Each run below is a few steps of one of 6 hidden systems, one row a step.
seq 1, Z, 9 rows:
[[ -4  24  41  13  27  22 -15  50  34   6   7   0   4 -30  12   9 -17  19
  -15  42  91  52]
 [-60 -40  16  34  11   5 -37  46  31  30  34 -11 -22 -14   8  11  48  20
   -8 -49  12  28]
 [-33  -6 -59  -1  -9  -8 -21  21 -44 -17  -2  -4 -33   1  -4  13   9 -44
    5 -83 -29  38]
 [ -4  11 -46 -36  -9 -46 -30  -7 -24 -29 -13 -30  21  21 -30  26 -50 -36
   62  -3   1  36]
 [ 15 -10   7 -13   4 -41 -43 -56  23  -3  13 -21  30  48 -37  -1   3   6
   72  35 -16 -30]
 [ 59   2   8   0  20  10  -1 -77   4  -8  -1  51  -6  37  -6 -34  37  15
   11  12 -16 -57]
 [ 52  34  25   5  17  30  43 -12   2 -21 -36  77  -8  -5  26 -23   4  36
  -17  21  51 -21]
 [-21  24  56  23  -5  37  26  58  42  -5 -31  30  -1 -36  15  -5  28  44
  -33  15  63  11]
 [-67 -19   7   5 -22  37  -9  70  29   9  -9  -4 -13 -49  -4   5  49   4
  -53 -43   6  40]]
seq 2, G:
[[ -7  13  -9 -19  -6  -5 -20  31 -23   9   8  26  10 -23  -5  23 -17 -26
    4   6  28  14]
 [  0  -8  -8   0  30 -11  -6 -25  -9   2 -29  11   1  16 -23  -1 -20  -2
   20  15 -19  32]
 [  2 -10 -16   2  -8 -13  -9 -28   4  -7   5 -24  -3  24 -12 -11  21  -3
   16 -13 -30 -29]
 [ 24  15  10  -5 -14   8  -8  -2 -17   4  41  11   1  -3  13   1   6 -19
   -6   0   6 -29]
 [ 20  15  30  21  23  14  19  -8  -7   3   1  16  -8   2  14  -7 -17   8
  -11  20   7   9]
 [-13   3  14  30   6   7  19   8  22  -6 -19 -23 -15   6   6 -14  15  24
   -8  -4   2   0]
 [-24  -2  -9   1 -12   4 -10  36  13   5   0  -6  -3 -19   3   5  19   3
  -11 -13  26   0]
 [-15  -7 -21 -16  10  -9 -10  19 -10  11 -20  23   6 -15  -9  15 -15  -5
    4   0  15  25]
 [ -9  -8 -25 -14   3 -20  -9 -16  -8  -6 -27   2   6  13 -24   4  -7  -7
   26  -3 -20   9]]
seq 3, X, 9 rows:
[[ 65  25  -4  -1  13  19   6 -33  18  -4  36 -67  -1   4  18 -37 -23 -13
  -41  61  39 -33]
 [ -8   4  53  41  34  34  22  43  35  28   5  -6 -12 -35  30  -8  -5  37
  -54  39  55  26]
 [-48   7 -15  60  26  19  13  46 -17  -2 -26 -12 -61  -9  11 -10  22  -8
  -36 -56  -3  47]
 [-32  10 -83 -25 -30 -15 -36  49 -23 -15  -5 -37 -15 -19 -13  13   7 -52
   -4 -48  27  15]
 [-43 -22 -10 -48 -40 -46 -47  44   1  16  25   9  48 -18 -16  54 -15  -8
   59 -14  14   6]
 [ -6 -33  30  -6   4 -47 -26 -37 -18   9  36  36  27  39  -5  39 -21  11
   87 -22 -54   3]
 [ 79   3   7  -7  26 -18   1 -89 -17 -17  37   6   7  52  13 -11 -36  -2
   42  22 -21 -25]
 [ 78  36  53  12  25  30  33 -42  24 -19  18  -2   5  10  32 -30 -29  26
  -19  66  46 -18]
 [ 18  34  62  54  33  67  38  12  28 -21 -16   6 -41 -11  27 -36  22  25
  -67  14  38  34]]
seq 4, C (9 x 22):
[[ 14  15  62  -4 -36  37  65  -5   4 -11  -8   4  21 -22  15  -7 -10  13
  -41  23 -42 -17]
 [ -3 -14   0 -35 -24  39  31  26  -6  14   6 -11  16 -55  15   6 -26 -15
  -73   7 -14  30]
 [-38 -18 -10 -11  -3 -20  18  33  -7  26 -15 -48  25 -27  -4  28 -63  -6
   -6  24 -16  39]
 [-37  -3  14  -2 -32 -22  -6   1  -8  -5   3 -62  21  11 -32  20 -19 -30
   26   2 -68  16]
 [ 13 -13 -15 -37 -17  -5 -49 -39 -16  -7  45 -26  17  17 -30   7  -5 -51
   16  -7 -47  16]
 [ 53   1  -3 -22  21 -20 -29 -51 -25   8  46  13  18  26  -2   8 -38 -21
   37  30   0  -9]
 [ 54  34  50  24  14   7  20 -34 -30   5  37  24  -2  21  24  -6 -21  -7
    7  34  -5 -40]
 [ 38  25  36  28  11  44  32   4 -18  11  41   8 -23 -20  47 -15  -7  -9
  -59  11  13 -14]
 [-13   0  10  33  19  16  30  54  -6  28  23 -26 -20 -38  51   8 -33   8
  -50   0  37  25]]
seq 5, Z:
[[ -8 -20  29  -4   2  -4 -14 -13 -22  28  27  23  16   2 -10  20 -12 -15
   11   3 -52  11]
 [ 15  -8   6  14  21  -2  27 -39  -6 -14 -11 -13  -9  25   6 -10 -24  12
    8  -7 -37  20]
 [ 35  24  25  -3 -14  11  12 -14   7 -31  26 -21   4   9  20  -7 -11   2
    4   4  17  -8]
 [ 10   9  50   6   4  22  -9   2  -1  13  31  31   6  -9   4   6   4  -3
   -9  16   5   5]
 [ -9 -13  22  22  25  18  11   2   4   5  -3  15 -16  -3  11  -2  -2  17
  -15 -15  -9  38]
 [-10   6   1   7 -11   6   8  19   2 -28   8 -24 -11  -3  18   5  -7   1
    0 -36   7  28]
 [-15   7   8 -11 -18  -3 -25  14  -9  -8  25 -11   9  -4 -10  19  -7 -27
   14 -13  -6  22]
 [ -6 -19   0  -7  11 -12 -21 -23  -5   3   8  -2   8  15 -18   9  -9  -8
   23  -5 -30  26]
 [ 21  -4  -1  -3   3 -12   5 -37   0 -21   4  -7   1  28   4  -5  -9   9
   28 -11 -16  -4]]
seq 6, V (9 x 22):
[[  2 -35  27   9  30   1  17   5  -6  35  22  41   6 -17  35  18 -31  33
   -5   1   3  22]
 [ -2   5 -16   2 -13   3  53  -3 -27 -22 -38  -2 -10  -1  12  -3 -22  -3
  -13 -26 -41   7]
 [-14   6  -5 -21 -31  17 -19   6  16 -22   6 -45   9  -8 -24  -3  14 -27
  -14  -8 -14  19]
 [-24 -33  13  -1  15 -12 -30  11  17  31  26  -4  13  -7  -4  17  -6  13
   11   7   6  23]
 [ -5 -20 -10  13  19 -24  15 -14 -26  18  -7  17  -6  12   8   9 -18   7
   20 -14 -35  -4]
 [ 20  12  -7 -13 -13   4   0 -32 -14 -23   2 -18   3  16 -14 -10  -3 -25
    4  -1 -33  -7]
 [ 16   0  34  -9  -5  12 -12 -14  22  -2  32 -19  19   0  -1  -2  -2   3
    0  23   5   2]
 [  2 -12  29  18   8   7  24   5   2  15  17  11  -2  -8  28   4 -10  23
  -10  -3  -2  -1]
 [  1   6  -8   4  -7  15  26   8 -17 -15  -6  -4 -15  -9  17  -1 -11  -8
  -22 -25 -11  14]]
seq 7, X (9 x 22):
[[ 45  14 -40   5   3 -11 -25 -10   4   8  60 -63 -14   8  27 -23   2 -22
  -12  16  52 -60]
 [ -6  11  46  32  22   2  -4  52   1  49  39  19   2 -31  32  19 -14  13
  -12  39  61  -8]
 [-31  20  12  77  44  -7 -10  26 -22   7  -7  13 -52  21   4   1  17  -3
   17 -30   6  24]
 [  6  23 -58   2  -6 -13 -39  14 -14 -25  22 -25 -28  11   5  -5  20 -34
   13 -40  44 -12]
 [ -5   8   6 -26 -26 -16 -35  41  -3   9  40  29  25 -21  11  33  -2  -7
   29  -3  53 -15]
 [-11   3  38  19  12 -19 -22  -2 -19   5  13  60   1  22  -4  24   6   6
   56 -18 -10   7]
 [ 41  17 -11   1  11  -8 -17 -46 -13 -28  11  21 -14  40   0 -14  10  -8
   34 -14   3 -20]
 [ 49  28  20 -17 -10  16   4 -13  12 -17  18  23  11   0  15 -11   5   9
   -2  24  45 -32]
 [  6  24  51  24   9  34  12   8  10  -5 -11  46 -11  -8   4 -12  26  15
  -20  11  16   1]]
seq 8, G, 9 rows:
[[-21 -15   7  12 -14 -51  35 -11  20  -4 -53  19  16  27  -1   7   9  64
   64  -4 -17 -60]
 [-13  29  25 -20 -60  38 -18  17 -16 -36  18  25   0 -10 -20   6  53 -47
  -13 -51 -36  -3]
 [ 53  -2 -38 -33  40  35 -13 -29   3   6  -2  27  -5 -18  -3 -28  -8 -11
  -50  34  44  22]
 [  0 -13  11   8   1 -33  49 -17  21   9 -45   6  21  12   7  -4 -14  59
   28  28  -8 -52]
 [-30  21  40  -3 -59  28   8  24   1 -24   5  -5   7 -15 -15   6  39 -21
  -16 -28 -42  -9]
 [ 22  -4 -27 -28  21  39 -17   0   5  11   5  -3  -2 -32  -8 -18  -5 -22
  -60  26  31  31]
 [ -8 -25 -12  -2  14 -34  29  -6  14  28 -37  -9  21  -2   1   4 -32  41
   17  35   2 -22]
 [-34   9  22  -3 -47  -3   4  17  -8 -10  -1 -20  15   0 -19  16  13 -22
   11 -18 -52  -7]
 [ 19   1 -20 -21  11  26 -33 -13  -8   8  27 -17  -3 -14 -15 -10  -3 -43
  -37  13   3  27]]
seq 9, C (9 x 22):
[[ 15  -4  31  28  28  -1  19 -10 -10  22  13  34  -6   4  24   1 -14  22
    3  13   2 -11]
 [  8  16  16  25  -4  21  39   9 -11 -13  -1  -2 -21  -7  30  -9  -3   5
  -28 -20  -5   0]
 [-12   4  -1   1  -3  18   3  33  12  -8   3 -23  -5 -23  15   2  -8   1
  -27 -11  30  33]
 [-42 -19   7   9   6 -14 -13  26  15  14  -4 -18   5  -7  -7  17  -8  13
   13  -6   1  34]
 [-26 -17  -4   0  -6 -15 -15 -11   0 -13  -6 -12   0  19 -19   9   8  -4
   29 -32 -40  22]
 [ 20  -3 -15 -29  -4  -4 -27 -35   2 -30   7   5   7  22 -16  -2   2 -10
   28 -17  -5  16]
 [ 37   6  18 -18  10   0 -13 -34   6  -9   9  33  15  16  -4  -3  -5   9
   24  22  16  -8]
 [ 31   8  35   6   9  19  26 -20  -4   5   1  43   1  -1  16 -11   1  17
  -15  18  -3 -23]
 [ 15   8   9   5   0  30  44  11  -4   2  -8  11  -8 -27  30 -12 -10  11
  -48   3  10  -6]]
seq 10, T (9 x 22):
[[ 25   6  10 -11  -4  30  45 -19  47 -33 -33 -51   9  -5   7 -31 -16  31
  -38  32  15  15]
 [ -5 -35  -7 -50 -34  17  -4  19  10  21  43 -21  32 -45  15  16 -10 -10
  -41  -4  -5   5]
 [-42 -16  13  23  19 -12  13  32 -33  43  -9  15  -1 -20   0  29 -31  -9
   -6   2 -35  34]
 [-10  -2   0  23  18  -7  30 -21   6 -25 -37 -50 -11  23  -7 -11 -30  12
    8  -2 -34  40]
 [ 20 -21  -4 -34 -17  -4 -14 -38  12 -18  37 -44  22  14  -3   0 -18  -9
   11  -4 -29  10]
 [ 13 -12  33   3  14  -9 -13 -19 -24  33  48  24  13   6   6  17 -21 -11
   14  17 -27  -6]
 [ 27  23  36  37  29   9  29 -14 -11   3   5   8 -14  11  21 -10 -23  10
   -7  26   4  -2]
 [ 30  20  13  -8  -9  27  13   4  16 -23  21 -26   2 -14  24 -10 -14   1
  -29  10  39   8]
 [-15  -7  16 -10  -8  16 -13  40   9  12  30   0   9 -33  15  17  -6  -4
  -20  -5  29  28]]
seq 11, T (9 x 22):
[[  6  18 -20 -24 -11 -38  23  16 -55  45 -17  25  37 -25  -7  31 -62 -30
   13  59  -7 -43]
 [-18  28  57  33   3  12  31   3  24  16 -47 -36  12  -3 -32 -16  -1   9
  -21  82 -21 -17]
 [  9 -31 -29  -6   8  32  10 -13  28  23  14 -70  -8 -23   4 -35   8  -5
  -79  20 -11  -5]
 [-23 -18 -40  -5  -1 -31   0  39 -33  47  30 -43   6 -27  18  28 -48 -28
  -12   4   0  -4]
 [-46  20  32  47   4 -22   4  22 -13   8 -10 -55  -4  14 -19  17 -25 -18
   24  18 -36  21]
 [  7 -11   0  21  24   9 -22 -42  19 -13  22 -70 -18  32 -13 -24   4 -11
   -4  -2 -32  30]
 [ 28 -19 -14  -2  16 -23 -29 -26 -15  15  71 -23   0  19  24   9 -25 -13
   23  -7   2  -9]
 [ 15  35  51  41   8 -10  -1   5 -25   6  43  10  -6  18  20  14 -17 -10
   31  11   8 -17]
 [ 28  37  38  30  19  35  -5  -4  12 -23  21  -7 -24   8  13 -21  11  -3
  -19  10  35  17]]
seq 12, V (9 x 22):
[[ 19 -15  35 -66 -59  23  30  -7  19 -15  10  30  54 -31  10  13  -6  19
  -15   5 -17 -16]
 [-23 -14  48 -11 -18  45  30  20   2  22 -13  34  18 -45  -6   4   9   3
  -59  12 -42  22]
 [-22 -49 -36 -27   7  25  20   7  10  17 -25 -15  -1 -37   0  -9  -7   8
  -63 -18 -28  45]
 [-37 -41 -49 -46 -31 -25   1  23  -5  20 -11 -31  30 -28 -12  24 -25 -10
   -4 -12 -26   7]
 [-38 -21  -7  -6  -2 -26 -25   2 -25  46   0 -16  19  -2 -43  21 -10 -36
   12  25 -60  -4]
 [ 14 -34 -14   4  36 -15 -19 -55 -10  41  19 -28   3  23 -21 -10 -15 -14
    1  33 -54  -8]
 [ 45 -12   5 -10  -3 -14  20 -46  -9  12  45 -32  19  14  25  -5 -33   1
    3  28 -26 -45]
 [ 30  27  55  16 -17  20  38  -3 -17   6  46 -24   8  -9  34   0 -29 -13
  -28  29 -17 -25]
 [  6  16  34  34  11  37  37  19   3  -2  22 -44 -21 -20  38  -9 -26   0
  -54   4   7  35]]

Which system made each run below?
seq 13:
[[ 48  20 -37 -82 -34  -1 -27 -13 -15 -10   1  50  41 -17 -20   7  -5 -31
   11  30  39 -35]
 [ 39  -2  49 -23   7  13  23 -66  -5  -4 -24  55  33  17 -24  -6 -15  12
   12  47 -54  -9]]
 : G
seq 14, 2 rows:
[[ 47  -3 -41 -77 -58  33  -4 -19  11 -42  30  -4  20 -21  12 -15  22 -19
  -34 -31  14 -26]
 [ -6  -4  41 -42 -16  18  16  19  -3  22 -24  76  44 -42 -15  24 -16   9
  -15  36  -2  15]]
 : X
seq 15:
[[ 27 -13  56   4   8  36  -2 -20  45  13  39   3   9  -7  13 -21  25  30
  -34  29  12 -13]
 [ 17 -13   8   0  -1  21  49  19  -6   8  11  32  -6 -33  57   2 -18  29
  -41 -23  19  -3]]
 : V
seq 16 (2 x 22):
[[ 59  25 -23   6  42   2 -22 -23  35  -5  14 -44 -10  14   7 -35 -13   7
  -10  63  88 -18]
 [  7  32  17  39  -8 -25  37  43   7  13   6  -3  -5  -7  53   4  -5  38
   15  17  70 -76]]
 : V
seq 17:
[[  7  14 -41  30  27 -11  23  -3 -35  10 -22 -18 -32   6   9 -13 -21 -17
  -14   0  -6  -9]
 [  0  27  -6  16 -15  -6  -1  18  15 -15  11 -59  -8   3   6  -8   4  -6
    0   7  29 -21]]
 : C
seq 18:
[[ 22 -11 -21  -2  26  29   2 -24  22   0 -16   2 -18  -2  -1 -34  25  14
  -42   6  14   1]
 [  2 -10 -37 -26 -19 -19  11  25  -5  10   7  -3  12 -23  22  12 -16   5
   -2  -9  30 -27]]
 : T
seq 19:
[[ -5  57 -20 -31 -42 -11 -12  69 -18 -36  -3  -6  16 -28   6  30 -31 -35
   20  -2  79  18]
 [-59 -27  20  -1   9 -24 -67  20  25  44   3  -9  25  -2 -57  25  18  -6
   33  32 -12  20]]
 : Z
seq 20 (2 x 22):
[[ 17 -12  26  -9  12 -16  26   7  15  11  -2  43  25 -12  33  17 -37  53
   22  24  45  -4]
 [  4  33  54  49   1  18  34 -10 -17 -30  -5   7 -24  23  10  -8   3   1
    6 -20 -38  10]]
 : X
seq 21 (2 x 22):
[[-30   0  14   5 -11  25 -39  32  34  -3  19 -30  -5 -16 -16  -3  42  -9
  -21 -10  22  25]
 [-28 -40 -35 -11  11  -9 -22  21 -10  24   6  35  -9 -18   7  17  10   5
   -2 -45   4  20]]
 : X
seq 22, 2 rows:
[[ -3 -22   0 -56 -56  48 -38   4  28 -11  57 -41  20 -34 -13  -5  40 -36
  -54 -25 -21  10]
 [ -8 -43 -38 -37  31 -41 -34   5 -26  51  14  32  27 -17  -7  38 -57  -9
   26  20  11  33]]
 : C
seq 23:
[[  7   6   7 -42 -18  10 -12 -17  15 -15 -19  -4  32  -6 -36  -1  -7 -13
    1  32  -8  18]
 [ 10 -23  12 -26  -2  -2   1 -29   6  20   2   8  30  -4 -15   0  -9   5
   -1  35 -31 -15]]
 : C
seq 24, 2 rows:
[[ 23  25  -2  25  39 -30 -10   7 -11   3  13  -4  -8  17  19  10 -44   6
   38  29  63   8]
 [  7  31  44  43   5   2  -4  14  13 -29  37 -18 -19  20  31   3   3  14
   26 -19  39  11]]
 : X
seq 25:
[[ 20 -12  68 -56 -18  44   1 -14  43 -13   4  44  54 -27 -11   8  -8  28
  -16  37   8  41]
 [ -1 -53  22 -15  13  31  43   4  13  32  -2  52  11 -42  33   3  -9  47
  -53  -7 -13  23]]
 : T
seq 26, 2 rows:
[[-41 -16 -42  -2  -6 -10 -11 -10  38 -45 -74 -26 -14  25 -43 -21  46  22
   26 -40 -14  22]
 [  2 -39 -36 -66 -69  -3   5  -5   7  -9  32 -14  32 -22  13   8  18  -4
  -13 -46 -32 -45]]
 : X
seq 27, 2 rows:
[[-13  -9 -49   8  47   5 -14 -22  24  -5 -76 -15 -26  14 -48 -35  22   7
  -14  18   7  34]
 [ -4 -41 -56 -33 -24 -43  -4 -15  26   3   0 -40  21   8   4   0   5  26
   27 -15   0 -54]]
 : T
seq 28, 2 rows:
[[  4  39  -1 -17 -30  13  20  -9 -35 -55 -38  31  -1   9 -18   5  -4 -32
   13 -32 -34  25]
 [ 39   6 -18 -28   8  24 -32 -48  35 -29  -7 -11   1  16 -29 -36  29  -5
  -13  21  20  -1]]
 : G
